In the data rows, 500 means zero.
In each game, the first row plays the second. By how much does the first row win? 20 means about a draw, 40 a big win and 0 a big loss. Wins can go round in a circle. Each row has two weighted sums of its numbers, A and B, taken from their middle values. A row wins by its A times the other's B, less its B times the other's A.
[535 517 484 514 489 404 479 703 400 555 491 605 645 426 540 639 534 661 318
 618 449]
[395 535 558 415 377 641 538 628 541 491 482 468 541 547 600 448 402 610 537
 426 395] ~ 26
[638 483 645 437 460 381 609 518 390 421 538 505 379 673 327 399 465 515 307
 419 367]
[515 361 606 584 562 635 545 538 536 524 485 558 458 457 447 537 419 495 440
 491 492] ~ 30
[345 450 507 703 302 464 448 605 596 490 413 477 421 387 577 666 461 486 460
 630 615]
[569 534 629 429 542 469 488 517 456 565 460 668 371 575 642 484 523 578 463
 449 452] ~ 19
[454 513 500 347 517 567 599 364 506 510 723 586 546 650 557 520 466 533 575
 419 519]
[456 703 546 416 604 345 550 655 418 568 553 469 341 501 550 500 479 558 362
 528 480] ~ 23
[518 353 462 540 505 509 491 534 520 594 414 536 574 408 604 647 514 529 409
 689 491]
[480 435 470 423 723 417 682 475 553 576 679 568 549 663 417 522 621 353 436
 548 511] ~ 19
[708 624 644 297 544 343 596 427 352 540 540 462 498 578 315 433 539 588 458
 577 504]
[297 397 570 438 495 442 494 539 617 302 419 570 428 493 525 588 339 458 469
 574 465] ~ 30
[625 540 547 350 442 570 506 482 488 580 450 557 438 625 377 447 573 400 610
 496 420]
[496 470 441 663 445 522 366 633 579 387 371 352 529 390 749 650 441 577 661
 479 682] ~ 15
[531 387 395 535 576 485 399 424 518 567 489 583 519 636 448 464 399 579 329
 446 594]
[621 445 615 432 462 561 556 458 378 573 436 500 416 550 318 220 570 488 456
 549 488] ~ 19
[550 449 377 666 345 467 508 491 498 629 536 431 534 527 659 524 545 605 446
 522 633]
[489 557 390 555 491 514 347 486 475 661 373 461 610 480 502 526 602 584 553
 555 508] ~ 7
[474 579 558 524 421 536 513 498 597 332 498 406 483 414 366 461 297 485 613
 513 555]
[491 529 505 519 463 433 485 544 604 431 423 496 483 500 409 461 411 522 455
 519 624] ~ 17
[511 420 475 482 535 550 466 433 441 544 389 500 450 576 576 671 457 537 447
 586 466]
[453 581 371 404 512 574 624 454 477 485 685 630 569 627 465 546 563 493 488
 381 530] ~ 16
[527 373 485 567 485 446 220 780 685 359 220 376 671 251 480 528 497 517 780
 579 668]
[447 549 585 463 536 561 535 522 668 468 596 499 490 451 606 478 380 339 540
 565 463] ~ 5
[471 430 455 563 427 439 292 526 549 413 376 491 475 494 486 521 370 559 527
 617 590]
[566 465 661 277 633 292 584 541 448 616 444 600 383 723 266 469 390 528 502
 573 341] ~ 18
[543 522 459 327 593 504 628 410 332 471 457 528 434 599 334 556 544 402 469
 409 343]
[483 478 441 404 570 566 457 507 457 556 583 567 472 540 505 491 434 527 414
 406 557] ~ 13
[251 593 557 564 513 540 435 528 496 395 645 462 473 447 478 501 425 427 566
 581 545]
[502 367 430 780 292 285 311 673 636 708 515 472 443 478 440 668 403 468 523
 573 676] ~ 29
[332 396 529 523 597 636 527 435 413 479 460 519 535 498 589 426 622 315 452
 500 544]
[633 528 337 543 559 437 462 608 506 484 499 382 597 315 513 529 657 633 581
 550 577] ~ 25
[526 343 442 551 463 629 780 321 540 503 551 611 648 645 436 455 487 318 628
 553 318]
[671 497 431 527 579 321 615 562 527 459 497 544 623 598 332 417 428 468 392
 417 591] ~ 26
[523 505 564 473 521 526 623 455 559 449 543 507 522 621 443 395 631 510 538
 508 417]
[544 567 461 491 552 655 540 370 460 556 551 460 430 477 441 375 465 414 612
 472 536] ~ 23
[495 474 409 587 612 390 528 642 512 318 466 416 592 417 534 533 554 348 521
 528 510]
[505 463 593 550 557 488 679 302 339 451 481 518 470 588 539 493 512 526 367
 448 489] ~ 23
[581 469 516 464 589 421 557 482 534 473 341 430 505 369 392 415 644 551 500
 572 636]
[420 431 414 446 599 618 525 466 628 396 524 410 543 393 431 551 429 292 458
 377 402] ~ 19
[372 550 715 611 220 387 535 495 475 489 534 353 464 404 703 780 362 424 456
 362 780]
[531 452 400 614 492 563 581 593 497 483 438 417 403 541 433 495 527 397 468
 436 414] ~ 13
[579 481 341 617 400 564 448 627 546 698 399 285 570 327 682 648 543 606 544
 534 476]
[484 516 418 417 550 517 343 534 329 689 521 515 452 624 512 624 424 611 433
 392 457] ~ 23
[465 476 532 558 511 689 604 532 416 425 549 569 390 551 715 329 498 491 486
 535 485]
[403 589 535 508 496 443 497 361 572 449 589 529 266 493 420 580 347 473 472
 523 635] ~ 17
[620 509 220 627 595 402 425 635 574 404 365 434 558 311 444 556 388 550 524
 541 541]
[515 491 635 513 522 554 471 621 642 315 478 435 634 461 449 516 506 337 508
 439 550] ~ 22
[655 525 437 480 589 441 509 503 376 553 540 458 480 516 519 526 533 618 489
 561 381]
[568 587 488 375 546 489 475 401 373 508 569 647 579 470 564 599 549 573 474
 475 447] ~ 20
[487 334 542 525 332 327 472 524 423 780 285 390 463 474 517 657 525 534 463
 365 715]
[478 512 353 550 634 703 546 463 395 461 508 570 380 497 543 435 471 460 610
 583 518] ~ 13
[513 396 570 405 516 592 613 318 594 588 580 446 441 478 426 422 499 410 531
 450 547]
[521 478 460 641 453 557 551 543 454 367 535 564 520 424 536 543 512 266 497
 376 371] ~ 20
[425 441 518 593 515 435 447 496 450 598 411 508 501 435 502 659 405 505 459
 532 486]
[509 424 485 531 495 463 610 251 366 460 610 549 579 648 538 562 533 500 636
 413 498] ~ 24
[460 623 490 443 515 356 377 439 650 321 390 377 396 297 463 552 431 439 480
 620 629]
[535 565 749 423 347 559 595 573 411 503 507 356 409 468 509 487 517 350 644
 442 456] ~ 23
[426 452 378 406 641 525 621 573 482 421 568 519 585 583 455 411 392 406 493
 373 429]
[564 482 437 424 584 407 451 548 525 470 443 525 518 443 576 567 473 590 589
 466 479] ~ 19
[600 392 453 576 617 511 482 431 433 394 530 471 682 484 559 528 477 460 433
 410 647]
[575 653 536 428 532 457 446 567 491 604 497 450 564 515 435 463 627 568 508
 396 410] ~ 22
[518 475 518 486 614 534 639 546 411 447 462 780 425 419 641 337 620 676 510
 445 352]
[500 708 515 417 693 600 549 409 460 518 515 506 394 596 589 409 491 603 457
 486 459] ~ 17
[537 444 479 426 518 572 544 417 427 420 426 482 359 548 468 518 409 464 490
 460 527]
[369 437 302 367 645 556 491 484 417 437 605 534 433 561 375 581 606 473 406
 514 525] ~ 19
[421 394 620 545 483 417 543 469 607 307 631 579 551 476 508 612 367 358 404
 463 599]
[541 657 475 549 318 545 478 445 519 642 409 527 431 521 482 569 426 561 398
 475 470] ~ 19
[385 578 497 549 386 406 454 438 481 477 471 471 370 450 495 561 579 547 440
 496 523]
[523 495 367 502 468 438 464 490 444 453 523 501 578 454 362 563 520 634 513
 698 464] ~ 20
[564 365 427 500 666 358 453 541 601 525 559 383 609 460 496 435 552 380 512
 543 471]
[519 501 426 561 251 433 334 652 458 596 479 574 439 482 561 734 302 647 416
 590 703] ~ 21
[521 378 531 648 559 749 698 378 405 638 522 693 411 483 496 433 454 446 532
 220 334]
[379 251 525 596 417 372 456 601 734 467 339 560 573 337 540 548 355 560 397
 703 533] ~ 10
[479 429 557 577 442 524 485 546 500 391 666 523 472 510 528 462 596 444 556
 558 608]
[467 491 471 495 436 481 375 583 473 334 364 378 673 464 505 577 471 524 481
 436 421] ~ 20
[497 515 517 526 431 410 324 551 611 526 307 327 509 451 520 586 600 508 536
 500 574]
[549 502 630 352 425 501 604 506 561 475 494 469 544 476 554 345 393 498 442
 388 416] ~ 21
[583 613 439 601 647 460 502 648 666 347 509 332 556 359 483 566 586 437 596
 563 483]
[639 376 689 396 523 430 671 407 442 645 433 458 547 652 353 381 451 390 384
 302 356] ~ 19
[378 600 653 437 532 528 466 554 364 532 508 573 376 437 527 376 529 472 396
 488 418]
[615 553 425 370 563 329 538 577 537 668 488 444 615 519 481 451 780 548 635
 458 584] ~ 18
[324 518 652 478 455 555 488 396 433 469 416 468 451 436 463 505 426 482 531
 358 442]
[465 451 548 418 411 540 463 369 359 534 598 525 307 586 415 510 509 531 431
 495 465] ~ 8
[415 440 512 411 661 619 534 456 315 434 559 639 251 499 482 315 551 655 494
 536 347]
[673 527 475 397 440 297 594 375 355 584 353 426 572 661 376 485 489 472 434
 387 398] ~ 13
[444 599 451 586 494 529 496 393 521 460 668 495 474 597 458 407 598 635 417
 482 422]
[598 427 419 485 405 461 422 516 417 567 397 510 657 481 562 502 515 544 500
 611 601] ~ 21
[356 479 529 615 454 408 518 427 610 297 524 479 534 488 551 558 378 375 425
 470 452]
[532 507 516 494 491 458 414 602 446 506 402 399 635 546 491 589 628 555 491
 401 498] ~ 16
[542 577 548 503 582 560 406 604 693 375 512 324 693 432 479 585 541 425 518
 616 467]
[397 532 457 655 355 486 504 549 436 547 398 391 558 362 571 447 549 585 429
 399 544] ~ 22
[545 622 611 504 392 615 513 503 465 381 537 358 460 464 535 430 577 469 582
 297 526]
[285 409 449 562 526 583 438 408 521 451 490 436 555 433 482 559 496 362 421
 494 460] ~ 17
[630 370 543 460 601 483 479 402 532 593 545 400 606 491 458 437 413 467 501
 485 451]
[434 638 416 518 410 480 503 450 409 542 550 522 536 471 465 467 571 734 381
 422 414] ~ 18
[573 563 582 445 406 397 474 591 535 620 530 380 453 473 486 436 427 604 563
 414 393]
[666 594 676 395 432 412 531 616 388 585 526 450 523 559 343 362 499 576 529
 427 435] ~ 18
[533 538 510 481 466 510 502 499 466 521 629 466 389 668 365 512 450 561 435
 472 451]
[542 496 539 553 551 353 444 464 500 433 442 452 488 440 574 608 384 497 496
 501 506] ~ 23
[634 404 361 373 528 459 629 518 548 466 578 441 494 631 489 584 569 524 533
 580 580]
[627 468 550 477 396 362 405 502 560 715 500 508 550 431 456 586 502 600 350
 524 648] ~ 31
[528 324 564 358 467 642 606 476 483 454 532 555 433 530 526 391 396 483 548
 444 390]
[559 460 407 364 480 573 471 442 486 619 576 394 466 531 469 560 623 542 535
 622 600] ~ 18
[540 515 529 612 535 478 458 424 517 509 562 437 411 504 518 572 389 395 428
 440 497]
[450 525 473 435 586 645 534 483 428 663 489 484 365 689 609 406 485 329 413
 471 456] ~ 19
[452 503 533 537 560 379 398 502 426 562 401 501 406 497 395 527 489 483 577
 461 589]
[451 426 513 391 561 479 524 556 555 475 485 566 577 427 491 458 455 434 436
 545 524] ~ 18
[560 631 428 538 558 471 605 459 297 414 439 576 432 611 446 427 518 515 355
 378 277]
[663 486 511 381 468 500 507 359 448 541 430 475 477 653 358 419 565 420 476
 525 394] ~ 20
[389 617 406 393 676 589 546 584 408 569 573 504 418 600 533 557 544 631 537
 480 473]
[486 448 380 631 376 507 413 470 614 515 514 422 452 383 547 597 575 442 466
 428 613] ~ 19
[574 473 508 540 359 383 522 494 362 703 415 551 510 437 413 512 483 650 565
 507 666]
[455 453 362 594 503 549 559 430 653 502 434 438 639 488 535 475 547 416 482
 423 630] ~ 21
[507 463 563 616 503 560 476 474 671 373 622 428 488 377 471 436 369 494 487
 625 408]
[513 504 592 382 479 418 408 685 583 676 474 375 548 534 452 471 749 499 568
 566 564] ~ 17
[417 610 372 318 749 434 501 520 449 448 661 493 556 676 410 629 482 648 348
 567 500]
[467 484 406 541 596 604 396 465 576 497 434 341 550 443 610 593 512 620 641
 502 689] ~ 17
[577 432 352 454 514 334 520 426 458 554 361 634 491 593 438 602 559 619 462
 596 565]
[509 479 398 590 555 780 685 381 341 650 613 548 482 572 473 426 466 485 547
 521 369] ~ 11
[594 499 524 535 417 622 570 564 532 506 511 473 514 526 396 353 645 387 494
 431 461]
[618 464 623 441 470 595 593 576 561 438 586 488 564 458 484 519 610 517 421
 567 409] ~ 27
[562 525 463 483 436 517 455 400 380 576 392 566 392 617 545 434 573 556 524
 370 532]
[545 520 553 521 577 339 529 513 467 478 521 485 397 551 510 472 629 500 481
 564 606] ~ 27
[595 402 433 400 565 628 419 610 488 500 482 518 666 523 619 440 443 367 619
 467 604]
[456 652 636 566 437 542 521 514 569 462 531 318 576 490 635 559 611 567 663
 391 543] ~ 5
[525 428 519 407 505 458 483 372 431 500 594 470 532 526 507 480 503 519 509
 516 537]
[471 460 339 564 655 377 339 586 496 494 251 404 780 321 556 610 576 621 715
 515 588] ~ 21
[560 572 315 604 533 476 361 515 451 443 540 453 393 514 427 479 433 506 461
 571 487]
[433 475 569 574 512 532 447 581 445 404 490 388 537 381 429 485 387 553 513
 569 583] ~ 12
[442 509 492 487 485 366 503 569 466 509 572 497 625 516 507 537 439 642 511
 685 471]
[353 494 450 597 550 594 589 480 584 535 498 540 590 506 553 446 538 392 514
 465 436] ~ 24
[584 615 480 337 644 440 589 529 446 435 455 606 396 589 466 475 540 450 569
 585 529]
[715 449 452 390 473 569 519 394 506 606 456 334 521 528 625 539 708 583 570
 527 505] ~ 19
[572 780 487 251 578 484 520 525 220 523 628 629 509 604 404 277 663 715 418
 565 324]
[390 439 396 584 369 499 457 507 594 502 517 440 391 541 597 676 444 572 522
 515 671] ~ 19
[399 407 490 661 516 482 364 488 499 498 442 652 471 413 329 708 334 584 586
 569 520]
[445 544 423 431 581 471 523 411 389 411 520 659 528 580 485 507 420 419 478
 415 469] ~ 24
[404 609 628 390 551 529 355 588 703 251 379 467 398 446 488 549 366 504 633
 538 512]
[337 576 292 495 576 400 490 348 530 617 504 481 439 590 553 517 566 571 579
 655 443] ~ 25
[576 352 526 580 575 685 544 515 578 557 581 500 546 508 648 473 470 399 652
 537 427]
[460 511 457 448 394 608 434 560 582 362 577 423 559 302 473 492 502 485 500
 601 536] ~ 17
[553 372 545 525 459 552 638 549 604 370 503 494 494 469 628 393 534 332 445
 318 526]
[427 685 415 366 586 483 478 329 277 557 539 584 526 567 464 540 490 682 370
 499 419] ~ 26
[578 377 533 439 481 584 490 575 613 534 428 372 461 485 525 468 481 386 466
 485 480]
[780 698 679 220 553 251 563 475 307 436 482 452 302 693 321 405 494 534 315
 600 541] ~ 20
[458 485 482 581 525 558 512 527 620 543 612 526 594 577 411 361 547 417 485
 315 572]
[431 453 497 448 385 497 353 558 412 534 370 607 469 552 451 539 458 671 369
 434 611] ~ 25
[607 400 487 569 538 627 657 505 353 577 372 655 410 604 596 413 507 463 480
 437 292]
[491 492 435 600 419 442 348 523 655 514 447 527 562 390 492 703 514 668 441
 474 500] ~ 23
[477 530 537 548 465 603 376 517 698 401 480 512 512 398 419 425 356 427 497
 498 479]
[567 439 685 456 461 601 547 457 536 376 463 476 471 547 563 448 541 369 570
 409 458] ~ 20
[488 443 480 445 464 572 476 525 483 533 561 483 470 537 503 486 478 495 449
 443 496]
[506 491 565 505 490 639 451 366 406 478 446 517 497 517 591 452 509 398 597
 505 529] ~ 15
[585 406 549 466 549 518 506 543 602 526 513 421 642 549 497 489 550 447 668
 628 501]
[570 438 497 642 479 507 734 550 530 538 516 535 406 533 487 386 406 404 518
 277 479] ~ 22
[454 405 423 510 393 352 461 533 542 624 449 507 587 587 434 550 406 698 550
 511 693]
[493 488 549 657 498 535 495 492 533 487 446 427 404 485 594 566 456 574 546
 457 475] ~ 18
[593 608 502 266 590 375 509 460 421 582 560 583 552 500 472 449 500 550 484
 484 348]
[524 498 561 628 610 553 381 398 505 511 503 463 456 418 451 460 480 556 442
 652 424] ~ 29
[539 663 506 385 517 302 555 553 443 433 467 625 598 511 548 525 584 598 503
 430 548]
[524 639 454 324 544 472 515 467 468 583 435 661 496 607 552 412 564 624 220
 535 285] ~ 29
[581 371 624 444 482 682 530 555 544 647 557 579 557 605 497 402 586 409 600
 551 431]
[557 596 642 478 481 416 396 624 485 329 607 381 462 343 547 535 616 494 614
 414 638] ~ 22
[497 426 505 568 639 545 459 647 584 389 358 475 573 540 399 480 467 560 620
 604 616]
[657 414 524 380 565 432 547 540 370 564 556 525 369 613 514 511 445 405 509
 471 400] ~ 28
[434 526 479 521 598 530 389 527 556 597 528 419 652 525 538 615 532 412 572
 648 650]
[458 592 492 400 520 394 524 592 451 424 576 435 482 487 634 439 377 489 527
 404 426] ~ 19
[648 506 551 435 428 450 668 376 494 494 407 604 582 603 506 452 572 343 584
 473 507]
[569 693 495 540 370 391 463 389 440 426 565 359 524 481 693 600 639 356 586
 471 519] ~ 19
[416 355 584 621 506 506 627 477 515 476 572 554 488 491 631 427 503 381 512
 458 518]
[448 414 547 513 608 567 567 406 437 453 639 539 350 496 607 468 493 538 569
 339 477] ~ 20
[423 356 450 396 457 389 400 448 545 558 443 471 427 521 550 627 516 565 487
 576 559]
[590 486 523 408 438 534 414 481 563 365 505 365 444 446 611 534 501 476 634
 463 406] ~ 20
[366 437 434 659 469 519 302 638 591 594 324 456 388 386 503 567 381 543 573
 476 645]
[559 447 561 452 623 534 445 404 629 396 558 418 577 466 396 491 353 512 493
 452 594] ~ 14
[534 548 515 512 479 399 553 550 515 528 447 433 633 411 514 570 609 449 472
 475 453]
[453 408 519 506 567 518 500 530 621 551 495 482 561 615 578 455 615 480 560
 483 495] ~ 19
[406 627 491 589 395 533 403 609 513 343 487 369 448 495 518 488 524 510 564
 505 655]
[457 471 625 534 486 605 537 488 562 541 437 417 449 511 522 456 553 431 498
 456 522] ~ 16
[446 277 399 466 663 666 659 311 472 508 663 491 356 606 539 475 400 388 648
 470 513]
[417 382 586 570 488 516 481 634 531 469 582 492 485 352 541 540 341 458 534
 666 472] ~ 15
[475 518 513 461 484 494 510 620 406 572 520 537 540 552 498 576 593 589 523
 384 468]
[596 442 429 444 465 424 428 582 427 474 596 387 618 634 500 569 659 490 581
 582 560] ~ 16
[409 466 579 442 400 555 435 612 540 543 493 608 463 535 563 511 430 490 512
 367 564]
[533 645 507 501 558 506 481 379 419 416 623 474 456 682 426 408 522 546 285
 411 407] ~ 23
[476 568 509 606 454 454 474 561 452 537 431 529 465 543 441 529 513 554 414
 441 574]
[693 633 442 578 441 570 532 569 525 570 381 445 518 441 431 533 552 456 366
 447 399] ~ 21
[551 561 666 334 579 577 532 469 502 655 581 648 474 560 497 379 443 452 406
 361 405]
[489 489 417 479 449 452 484 657 570 529 477 315 549 378 673 476 618 558 453
 329 471] ~ 15
[488 539 571 561 426 462 452 399 420 586 593 564 372 472 485 431 447 552 424
 311 517]
[504 422 428 433 616 373 443 619 375 631 502 442 580 591 409 497 487 544 488
 445 460] ~ 19
[464 417 440 383 629 411 461 508 568 579 619 476 596 557 511 514 456 327 510
 519 411]
[536 555 575 361 566 364 557 611 453 657 455 512 525 638 388 440 493 615 434
 584 530] ~ 20
[589 545 633 534 358 519 504 540 514 427 476 292 457 399 689 541 414 479 682
 510 474]
[406 318 358 378 635 465 419 610 619 479 496 548 574 532 387 483 509 436 464
 645 507] ~ 20
[650 562 552 439 426 539 541 445 471 566 458 455 593 462 494 416 545 421 600
 493 433]
[501 734 693 520 350 537 420 497 467 545 529 337 586 266 780 594 600 509 450
 459 528] ~ 16
[424 534 506 613 404 476 574 494 503 390 499 396 589 345 537 409 566 324 477
 477 421]
[645 469 530 485 573 541 475 440 482 440 502 490 616 659 382 439 636 401 417
 497 473] ~ 21
[318 541 612 644 460 385 318 521 647 311 522 373 583 410 570 547 531 486 448
 548 603]
[365 456 574 456 630 440 251 614 639 339 472 426 689 376 517 554 435 488 591
 749 551] ~ 25
[538 384 554 518 610 525 652 513 527 611 583 517 437 525 378 388 411 475 447
 404 358]
[460 459 454 477 708 457 673 386 428 539 579 532 490 641 437 565 661 418 476
 533 339] ~ 16
[514 594 668 592 373 533 572 493 391 550 441 503 450 389 613 358 511 596 356
 416 577]
[390 433 500 494 472 610 622 467 416 455 573 466 345 482 647 521 510 501 475
 467 462] ~ 19
[563 425 393 532 502 470 564 499 462 614 584 423 676 506 350 506 432 503 540
 591 423]
[427 630 581 488 409 449 601 440 425 574 427 459 486 423 501 420 430 503 548
 359 350] ~ 17
[551 503 703 544 556 512 573 574 470 600 408 595 506 528 572 347 590 359 396
 307 379]
[508 427 350 482 446 516 367 600 560 444 465 565 459 364 460 645 400 477 451
 634 508] ~ 19
[375 329 496 536 547 573 439 599 652 479 515 581 600 490 471 575 463 625 431
 554 552]
[371 552 502 507 525 557 571 493 334 522 563 610 277 508 467 434 439 582 339
 483 513] ~ 20
[466 484 467 552 547 576 568 494 541 519 448 635 496 572 610 292 506 501 408
 541 251]
[565 557 486 519 519 475 650 421 543 540 586 498 466 556 529 367 475 551 556
 434 388] ~ 19
[472 655 655 420 475 623 572 464 565 513 424 297 428 400 543 458 574 434 673
 476 494]
[538 423 359 542 611 456 477 450 525 423 599 601 561 453 401 546 329 602 422
 641 659] ~ 20
[475 574 603 594 390 634 491 471 484 512 464 642 417 539 501 285 579 597 465
 524 509]
[490 424 489 618 367 471 424 693 513 572 459 571 572 461 581 573 440 617 424
 435 708] ~ 32
[468 556 594 475 488 500 525 420 404 459 546 562 329 554 540 327 591 623 337
 408 445]
[384 591 577 551 404 487 592 463 472 524 390 541 473 495 583 348 463 652 467
 527 390] ~ 29
[446 489 574 388 524 498 497 559 498 560 460 408 414 370 608 565 458 518 439
 341 504]
[629 517 596 376 504 508 560 471 460 551 337 533 285 460 421 266 469 389 432
 526 543] ~ 19
[622 460 464 552 484 311 460 395 371 493 575 403 417 515 523 477 525 563 490
 509 515]
[442 435 511 515 421 503 569 455 523 436 457 457 367 523 644 489 504 492 583
 503 409] ~ 20
[411 588 411 514 398 586 492 423 461 504 430 577 560 574 509 532 564 512 495
 596 567]
[437 497 474 476 352 396 285 572 631 403 501 390 390 329 444 715 324 414 580
 676 484] ~ 18
[609 586 616 339 480 614 563 315 478 615 673 457 427 554 549 510 574 607 423
 383 470]
[547 266 617 474 534 676 648 220 430 559 542 575 576 576 477 499 605 415 630
 504 521] ~ 27
[652 556 565 409 574 617 625 337 599 531 555 443 421 453 355 467 385 378 464
 347 454]
[400 574 619 509 488 529 500 482 571 337 414 429 502 353 629 544 505 536 594
 497 609] ~ 32
[566 551 435 585 585 495 315 723 586 566 527 465 505 533 428 477 414 535 609
 428 641]
[497 339 495 419 698 467 266 565 749 457 277 421 500 442 383 496 292 465 611
 659 679] ~ 8
[435 476 698 559 397 548 600 508 414 512 544 392 538 436 615 390 373 530 499
 350 529]
[494 462 410 425 443 502 554 529 459 482 689 513 535 581 484 476 397 220 671
 371 382] ~ 27
